In the rows, 128 means zero.
The rows of X fall into 3 groups, and each row is roughly a mix of its group's hidden directions.
X (81 x 11):
[[107 138 107 140 142  81 151 169 106  95 161]
 [173  65 147  97 114 135 135 138 111 140 141]
 [130  89 126 135 130  79 120 100  79  97 137]
 [178  80 121 106 123 141 110  97  94 139 140]
 [149  75 152 132 145 144 104 101 119 107  83]
 [196 120 127 111 148 124 180 125 129 115 129]
 [ 83 154 154 119  92 112 120 143 131 180 146]
 [ 83  99 141 141 157 155  80  94 126 121 120]
 [ 72 119 170 145 122 109 125 167 156 139 142]
 [112 157 133 138  83 102 165 167 126 153 157]
 [146  84 126 121 132 187 109  93 140 146 108]
 [124  73 170 104 107 130 132 174 132 142 139]
 [158 130  91 139 134 120 151 160 122  82 173]
 [158  92 161 132 118 141  96  69 117 128 115]
 [182 109 105 141 134 131 135 120 120  77 166]
 [149 152 113 113  82  73 138 102 111 115 148]
 [134 135 137 125 145  82  98  83  92  93 113]
 [162 132 127 115 103 141  93  61 126 141 145]
 [135 170  95 105 132 146 111  73 130 155 106]
 [127 101 128 102 156  84 146 146 130  98 179]
 [ 88 114 105 135 157  98 140 169 146  99 163]
 [159  89 166 140 146 145 130  81 160 117 111]
 [121 118 137 128 111 113 145 178 170 116 182]
 [ 85 139 136 148  82 158 121 108 115 173 144]
 [148 139  79 128 131 124 174 173 116 114 157]
 [130  96 157 167 142 112 161 168 103  96 137]
 [ 70 143 175 121 137 133  82 121 131 139 133]
 [138 114  89 125 146 204 121 113 134 138 123]
 [119 164 113 145 170 115 173 152 159  99 127]
 [127  49 157 130 129 135 129 146 157 136 124]
 [123 178 132 151  82 130 152 141 147 141  84]
 [122 111 187 114 134 172  96 120 124 159 108]
 [ 90 152 157 138 135  86  90  94 105 110 122]
 [163  86 148 132 127 143  95  78 108 113 107]
 [147  78 171 149 156 138 144 114 157 105 106]
 [114 190  90 138 145 120 166 138 103 140 130]
 [111 166 105 118  91 110 124 158 112 145 181]
 [190 116 108 117 134 110 183 134 128 110 135]
 [ 93 137 179 135 112 116 147 136 166 170 146]
 [115 155 111 129  93 105 130 167 102 134 184]
 [168 110 135 151 149 141 128  75  91 106 106]
 [146  82 149  93  88 109 106 120 101 140 156]
 [125 101  93 128 188 162 122 148 140  96 131]
 [129 144 113 128 124 169  96  64 104 140 113]
 [110 124 123 129 103 105 134 194 123 116 175]
 [124 192  80 120 128 128 133 110  95 149 130]
 [165 114 111 139 179 157 172 148 145 117 114]
 [117 120 159 141 160 182 136 158 152 145  94]
 [178 127 118 136 173 173 149 109 128 131 101]
 [135 171  89 150 160 123 173 134  95 114 127]
 [106  69 132 122 175 147 111 157 131 124 153]
 [143 150 120 158 155 178 151 134 147 138  80]
 [169 126  98 117 142  93 167 167 120  96 139]
 [ 95 166 161 138 124 124 142  98 122 184 111]
 [ 94 133 151 106 129 139 110 106 158 173  80]
 [ 77 124 143 140 135 162  69 118 123 149 118]
 [118 122 116 131 144 182  88  75 118 134 112]
 [158 125 108 126 108 132  91  91  67 118 133]
 [133 161 111 119 186 112 124 156 143  82 122]
 [174  84 118 112 164 108 142 148 138  91 117]
 [103 101 150 132 188 173 108 142 139 135 125]
 [157  79  96 120 176 138 132 137 127  90 126]
 [117 184 116 133 113  96 161 172 123 128 152]
 [139  95 166 112 130 131 170 184 150 130 127]
 [104  98 119 124  93 129  67 107  99 146 143]
 [ 94  87 167 117 129 132 106 148 146 142  79]
 [101  92 129 115  98  85 131 172 131 118 165]
 [154 140 106 140 124 117 158 150 143  99 193]
 [189  92  94 110 140 162 143 120 130 121 115]
 [138 180  95 127  97 158 160 145 126 158 144]
 [ 93 103 150 139 148 134  77  79 114 118 115]
 [168 165  84 133 128 129 143 102 115 111 173]
 [102 128 144 151 139 108 173 190 139 119 146]
 [120 165 102 135 103 120 172 176 122 140 161]
 [126  94 148 125 163 120  83  84 122 101 102]
 [182 128  89 133 146 121 183 134 134 108 126]
 [189 104  99 108 161 121 145 136 129  93 115]
 [126 130  96 121  78  74 118 115 108 116 159]
 [116 143 164 142 151 168 151 161 160 141  89]
 [119 123  99 118  86  73 113 116 107 114 166]
 [192 116 108 104 158 121 127 107 123  96 102]]

One row of each group comes first, with its name. Which group is each row after those in?
[ 96 161  91 130 145 116 153 181 101 125 113] => H
[ 93 158 111 143  99 176 141 142 131 168 152] => N
[162 159  88 128 139  90 164 106 126  97 143] => L

[188  87 111 122 138 142 172 148 128 125 124] => L
[115 198 136 130  98 114 115  95 105 144 125] => N
[162 114 138 118  90 134  90  80 125 132 166] => H
[131 122 117 131 133  77 165 181 121 103 153] => N
[ 90  89 148 110 122  98 126 175 136 119 165] => L
[180 171  89 113 112 120 165 137 112 127 132] => N
[107 184  76 101 127 128 135 146 149 148 136] => H
[165 137 137 144 144 143 134  52 117 131 116] => H
[117 101 125 120  82  88 152 179 136 121 149] => L
